In the data rows, zero lies at 4.5, halfway between 4 and 5.
Here is a table of points, one per row:
[6 6 6 3 6 3 3 4 4 6 5 4 5 5 5 3 5 6 2 8 4 3 6 3 5 5 1 4 3 6 3 4 2 4 4 6 4 4 3 3 4 6 6 7 3 3 6 6 3 5 2 4 4]
[3 6 3 5 2 5 5 5 3 3 6 2 5 4 5 3 5 3 4 3 5 4 3 4 5 4 2 4 4 6 3 4 2 5 5 3 2 5 5 5 8 2 7 4 7 6 4 6 1 4 6 2 5]
[2 7 6 4 5 6 4 1 3 4 4 4 4 5 4 3 3 7 5 4 5 8 6 6 7 3 0 3 4 7 6 5 4 3 3 2 1 4 6 5 6 3 1 5 5 4 6 4 6 4 5 5 8]
[5 4 4 3 5 4 3 6 5 2 4 6 3 3 5 5 8 3 5 3 5 6 3 6 4 0 7 6 4 2 4 3 5 5 4 3 6 4 4 6 5 7 5 3 6 5 6 2 3 6 5 3 6]
[6 8 7 3 4 4 5 4 2 4 6 2 2 5 4 2 5 6 7 4 7 3 5 5 7 7 3 3 3 6 7 5 5 2 6 3 4 5 4 5 4 4 5 3 5 8 4 6 5 6 5 3 4]
[4 5 6 6 5 6 8 5 8 6 2 6 3 4 3 8 6 5 2 1 2 3 4 6 6 7 7 3 6 3 4 5 7 1 1 6 2 3 7 7 2 4 3 5 4 0 5 5 3 5 4 4 2]
[2 4 3 6 3 7 3 6 5 4 3 1 3 5 6 3 4 6 4 5 5 6 6 3 3 5 3 2 4 4 2 5 1 7 4 5 4 4 5 4 7 4 6 3 4 4 3 7 5 6 6 3 8]
[2 3 4 7 4 5 3 2 6 9 6 5 5 2 5 4 2 5 5 7 1 2 5 4 7 2 3 5 6 2 4 4 7 4 4 5 4 7 5 6 1 4 2 7 4 3 5 7 5 7 5 0 2]
[4 5 3 2 6 4 5 3 3 3 4 4 7 3 7 3 4 4 2 5 5 7 4 7 3 8 4 5 6 5 4 5 2 7 2 7 5 3 4 5 4 4 4 3 3 4 3 6 7 4 7 4 5]
[2 4 8 3 4 5 6 7 5 3 5 3 3 7 3 2 4 4 6 0 8 1 3 7 4 3 4 6 5 5 4 4 6 5 3 5 5 4 1 7 3 7 6 1 5 5 4 4 6 4 6 6 4]
[3 2 5 4 5 5 5 5 4 5 4 6 8 6 4 5 6 3 6 4 6 6 4 4 4 4 4 5 4 6 5 5 4 5 6 5 7 6 3 1 6 2 5 2 5 6 4 7 4 6 4 5 7]
[4 5 2 7 4 2 4 4 6 5 6 3 5 4 4 4 8 6 4 5 6 6 7 3 2 6 5 4 6 6 5 3 6 4 5 6 4 3 2 4 7 7 5 4 5 7 3 5 3 3 5 6 5]
[2 2 8 6 3 5 2 6 2 3 2 4 6 4 4 3 2 6 5 5 5 6 6 2 4 6 3 6 6 6 5 7 4 5 5 4 5 6 4 5 6 5 6 2 4 6 5 4 3 5 6 6 5]
[6 6 6 3 5 2 4 4 5 4 4 5 3 7 2 5 5 4 2 3 6 3 3 6 4 3 5 4 5 2 5 5 3 4 5 8 5 4 3 6 6 3 2 4 7 6 5 5 5 3 3 7 5]
[7 7 4 4 7 4 7 7 6 5 4 3 9 3 7 6 4 3 5 9 4 6 7 5 4 3 4 5 1 2 5 5 3 6 4 5 0 4 4 5 4 5 5 4 6 0 7 6 4 3 5 4 3]
[0 6 6 6 3 5 5 4 6 5 7 7 6 6 3 6 2 5 4 7 2 2 4 6 7 6 3 2 6 6 5 5 5 3 6 6 7 2 6 5 3 4 3 7 6 3 3 4 5 7 4 4 3]
[2 6 2 7 6 3 3 3 4 1 5 2 5 0 9 3 4 5 4 3 3 5 7 1 3 7 5 1 8 8 3 7 2 4 7 5 2 5 3 3 5 0 4 4 5 5 3 3 3 3 4 5 6]
[7 6 7 3 5 3 3 6 7 4 3 5 3 6 4 5 4 5 5 3 5 6 2 4 3 2 6 6 1 6 5 3 4 6 4 5 4 6 2 3 5 3 6 2 2 5 6 5 4 5 5 6 2]
[4 5 5 6 3 3 4 5 3 1 5 2 3 5 8 6 9 4 4 5 5 3 6 4 3 6 6 4 4 6 2 5 6 5 4 2 3 6 6 3 4 2 6 5 5 7 3 4 2 6 5 2 3]
[3 6 5 5 3 5 3 3 5 5 6 8 4 5 3 6 6 5 5 2 2 4 0 2 8 4 9 4 7 2 3 6 9 4 7 3 5 1 6 7 1 7 4 5 6 3 5 3 7 5 6 3 1]
[7 4 4 4 5 6 4 6 5 4 5 2 3 8 5 4 6 3 3 6 5 6 5 5 5 3 5 8 1 3 2 5 5 2 4 5 8 6 3 5 6 5 5 5 4 5 5 6 4 2 2 7 2]
[6 5 3 3 4 5 6 6 3 5 5 7 3 8 0 2 4 5 7 3 6 3 6 5 5 5 6 5 4 2 6 1 6 4 5 2 4 4 4 2 5 5 5 2 3 7 7 6 3 3 5 7 4]
[1 3 6 8 5 7 4 1 7 6 4 6 7 4 5 3 4 7 2 6 3 3 4 5 6 7 7 3 8 4 4 3 6 4 4 3 5 5 5 5 3 4 5 6 7 4 5 3 8 8 3 4 3]
[9 4 6 3 5 6 6 7 1 5 4 6 6 3 3 6 5 2 4 4 5 4 3 5 3 1 5 7 4 4 5 5 5 6 4 6 4 5 6 2 5 7 5 5 5 3 8 5 7 5 6 6 3]
[9 3 5 7 6 4 5 2 4 4 6 4 6 5 6 3 3 6 4 4 1 5 8 0 0 7 2 1 6 7 6 9 3 5 5 7 5 6 7 4 4 1 2 5 5 5 5 3 1 2 2 5 9]
[8 3 3 5 5 5 7 5 6 3 5 4 1 5 3 5 5 4 5 3 8 5 3 5 4 5 2 4 3 5 5 3 2 5 6 3 5 6 5 4 4 6 4 3 5 4 7 4 3 4 4 4 3]
[2 7 4 6 6 6 6 7 6 3 5 6 4 6 5 5 3 3 3 7 1 5 4 6 6 3 4 4 9 7 4 6 3 5 7 5 4 2 6 7 4 5 3 8 5 3 3 6 7 5 4 4 1]
[5 6 7 1 3 4 8 5 4 4 4 3 6 4 4 6 4 5 5 5 6 4 4 5 4 1 6 7 3 3 5 4 2 7 5 6 6 4 5 3 4 6 6 5 4 7 4 1 4 3 2 6 4]
[5 2 3 8 1 4 4 2 7 5 5 9 5 5 5 4 4 4 4 6 2 4 2 4 7 4 9 6 6 5 6 5 5 4 4 4 5 3 4 4 2 4 4 6 4 3 2 4 5 4 3 3 5]
[4 4 4 8 5 6 3 4 2 4 1 3 1 2 6 4 7 6 4 3 5 5 3 6 5 4 4 4 4 5 8 7 5 5 4 1 5 5 4 4 4 3 4 2 1 7 5 8 1 1 5 6 6]
[3 0 0 3 3 3 6 3 2 6 3 5 6 5 5 4 4 6 5 5 6 2 7 6 1 4 3 7 2 6 4 5 3 5 4 2 5 4 5 6 6 3 5 4 6 6 4 5 4 5 3 4 6]
[4 0 2 0 4 2 8 4 4 3 2 6 3 5 4 7 4 3 5 4 4 1 6 9 8 5 4 8 5 4 5 2 7 5 5 8 9 3 4 9 1 5 8 7 3 1 3 2 6 4 8 6 6]
[9 6 6 1 4 5 4 5 4 4 4 4 6 4 5 7 4 3 0 4 5 6 4 4 1 3 4 7 3 1 6 4 4 6 6 4 7 6 2 2 6 6 5 6 5 3 4 3 5 5 4 5 5]
[6 3 5 3 3 5 6 5 3 5 4 3 5 4 3 4 3 5 4 6 5 5 5 5 4 3 3 4 5 5 4 5 3 6 5 5 6 0 4 4 4 4 5 3 4 6 6 4 6 5 7 4 4]
[6 3 3 5 6 4 5 6 2 3 5 3 6 2 5 3 5 7 4 4 5 6 5 3 3 6 5 3 4 6 5 2 6 5 4 6 6 6 6 3 5 5 3 3 6 5 3 3 4 3 4 4 8]
[6 4 3 4 4 9 3 4 5 6 3 4 4 5 4 2 3 2 5 7 6 5 6 4 6 5 6 2 2 5 4 4 5 6 6 6 4 4 3 1 5 4 7 3 3 6 3 4 5 5 7 2 3]
[4 6 2 6 5 4 8 7 5 8 6 2 6 5 5 6 3 5 5 5 5 6 6 5 4 5 5 4 3 4 3 5 4 6 6 5 2 9 4 4 5 8 3 7 5 5 8 4 6 6 2 3 6]
[7 4 6 2 8 6 5 6 5 6 4 2 2 1 7 3 5 7 5 5 4 5 4 3 5 4 4 7 4 6 4 6 4 6 4 5 3 6 5 2 6 5 3 6 4 4 3 3 6 6 6 6 5]
[5 4 4 5 6 6 3 1 5 2 5 0 5 6 4 4 3 5 6 4 4 5 4 4 3 6 3 4 4 5 4 7 5 2 4 5 3 5 6 4 6 4 4 6 3 6 2 5 2 6 5 4 6]
[0 4 4 6 6 2 6 4 5 6 8 6 4 5 7 8 5 4 4 5 0 3 4 3 6 4 4 4 6 1 5 5 5 1 3 2 3 6 6 7 5 7 4 3 5 5 2 2 5 4 2 4 4]
[5 5 3 6 5 4 5 6 3 5 4 6 3 3 5 3 6 3 6 5 8 7 2 1 2 6 4 6 1 4 5 1 7 6 3 4 5 2 3 3 6 2 5 4 3 7 4 4 3 7 6 7 7]
[8 4 2 3 3 2 5 8 6 5 5 8 7 7 0 5 5 3 5 5 4 6 6 6 2 5 4 5 3 7 5 7 4 4 4 4 6 6 2 6 4 5 7 3 5 3 4 5 6 3 3 9 5]
[1 5 4 8 7 4 3 5 6 7 4 7 7 6 4 6 2 4 2 5 3 3 7 5 5 4 4 4 7 3 2 4 3 3 6 3 4 2 7 5 0 4 3 8 5 2 1 6 5 3 3 2 3]
[1 7 5 7 5 5 4 3 6 6 5 7 4 4 4 5 2 4 7 7 4 3 0 5 9 5 5 0 8 4 4 4 4 2 4 1 6 4 5 7 6 5 3 6 2 2 0 4 5 4 4 4 4]
[7 2 6 4 2 5 2 3 5 5 5 4 4 5 7 4 7 3 4 4 4 6 5 4 3 5 5 2 5 6 7 3 3 4 6 5 2 6 6 5 4 3 0 4 4 5 4 3 3 4 7 6 5]
[3 4 5 4 6 6 1 4 2 6 5 3 0 4 4 4 5 3 6 6 6 5 6 1 7 5 7 6 5 8 5 2 4 3 3 4 4 5 1 4 6 3 6 2 3 6 6 3 5 5 6 2 4]
[4 2 6 7 2 2 2 3 6 2 4 8 6 4 3 8 3 4 6 3 2 3 2 3 6 4 9 5 5 1 6 3 5 7 2 2 6 1 3 5 4 6 4 8 6 4 2 4 5 6 4 5 1]
[9 7 5 1 5 4 4 7 4 5 4 4 2 4 6 7 5 3 7 4 7 6 2 7 5 4 3 7 4 0 4 2 8 5 3 5 6 5 4 4 4 8 8 4 8 3 8 5 2 5 4 7 2]
[5 4 7 4 4 5 5 5 3 7 3 6 4 5 3 5 4 3 7 1 4 3 4 7 2 4 4 5 3 3 3 2 3 6 4 6 5 6 6 5 5 3 5 6 2 4 8 5 8 2 4 5 4]
[3 6 4 3 6 5 4 4 6 5 4 2 6 3 6 2 6 5 5 5 6 3 6 3 4 4 1 4 5 5 4 6 5 2 3 5 2 7 2 5 5 4 6 5 3 6 8 5 7 5 3 3 7]
Along one direction, these points spread out more than along any other. Take the direction at right angles to it along which they spread out most. Go by this last direction. Where along it does each point below lie, from 0 to 99? The average is 50, and the first point in the table lies past the average. One standard deviation of the points above along it is 16.
[7 4 4 4 5 6 4 6 5 4 5 2 3 8 5 4 6 3 3 6 5 6 5 5 5 3 5 8 1 3 2 5 5 2 4 5 8 6 3 5 6 5 5 5 4 5 5 6 4 2 2 7 2] -> 35
[6 3 3 5 6 4 5 6 2 3 5 3 6 2 5 3 5 7 4 4 5 6 5 3 3 6 5 3 4 6 5 2 6 5 4 6 6 6 6 3 5 5 3 3 6 5 3 3 4 3 4 4 8] -> 62
[9 6 6 1 4 5 4 5 4 4 4 4 6 4 5 7 4 3 0 4 5 6 4 4 1 3 4 7 3 1 6 4 4 6 6 4 7 6 2 2 6 6 5 6 5 3 4 3 5 5 4 5 5] -> 33
[6 3 5 3 3 5 6 5 3 5 4 3 5 4 3 4 3 5 4 6 5 5 5 5 4 3 3 4 5 5 4 5 3 6 5 5 6 0 4 4 4 4 5 3 4 6 6 4 6 5 7 4 4] -> 46
[6 8 7 3 4 4 5 4 2 4 6 2 2 5 4 2 5 6 7 4 7 3 5 5 7 7 3 3 3 6 7 5 5 2 6 3 4 5 4 5 4 4 5 3 5 8 4 6 5 6 5 3 4] -> 57
[9 7 5 1 5 4 4 7 4 5 4 4 2 4 6 7 5 3 7 4 7 6 2 7 5 4 3 7 4 0 4 2 8 5 3 5 6 5 4 4 4 8 8 4 8 3 8 5 2 5 4 7 2] -> 13
[3 0 0 3 3 3 6 3 2 6 3 5 6 5 5 4 4 6 5 5 6 2 7 6 1 4 3 7 2 6 4 5 3 5 4 2 5 4 5 6 6 3 5 4 6 6 4 5 4 5 3 4 6] -> 55
[8 4 2 3 3 2 5 8 6 5 5 8 7 7 0 5 5 3 5 5 4 6 6 6 2 5 4 5 3 7 5 7 4 4 4 4 6 6 2 6 4 5 7 3 5 3 4 5 6 3 3 9 5] -> 34
[2 2 8 6 3 5 2 6 2 3 2 4 6 4 4 3 2 6 5 5 5 6 6 2 4 6 3 6 6 6 5 7 4 5 5 4 5 6 4 5 6 5 6 2 4 6 5 4 3 5 6 6 5] -> 62
[4 5 3 2 6 4 5 3 3 3 4 4 7 3 7 3 4 4 2 5 5 7 4 7 3 8 4 5 6 5 4 5 2 7 2 7 5 3 4 5 4 4 4 3 3 4 3 6 7 4 7 4 5] -> 57
[1 7 5 7 5 5 4 3 6 6 5 7 4 4 4 5 2 4 7 7 4 3 0 5 9 5 5 0 8 4 4 4 4 2 4 1 6 4 5 7 6 5 3 6 2 2 0 4 5 4 4 4 4] -> 56
[3 6 5 5 3 5 3 3 5 5 6 8 4 5 3 6 6 5 5 2 2 4 0 2 8 4 9 4 7 2 3 6 9 4 7 3 5 1 6 7 1 7 4 5 6 3 5 3 7 5 6 3 1] -> 32
[2 6 2 7 6 3 3 3 4 1 5 2 5 0 9 3 4 5 4 3 3 5 7 1 3 7 5 1 8 8 3 7 2 4 7 5 2 5 3 3 5 0 4 4 5 5 3 3 3 3 4 5 6] -> 93
[7 4 6 2 8 6 5 6 5 6 4 2 2 1 7 3 5 7 5 5 4 5 4 3 5 4 4 7 4 6 4 6 4 6 4 5 3 6 5 2 6 5 3 6 4 4 3 3 6 6 6 6 5] -> 55
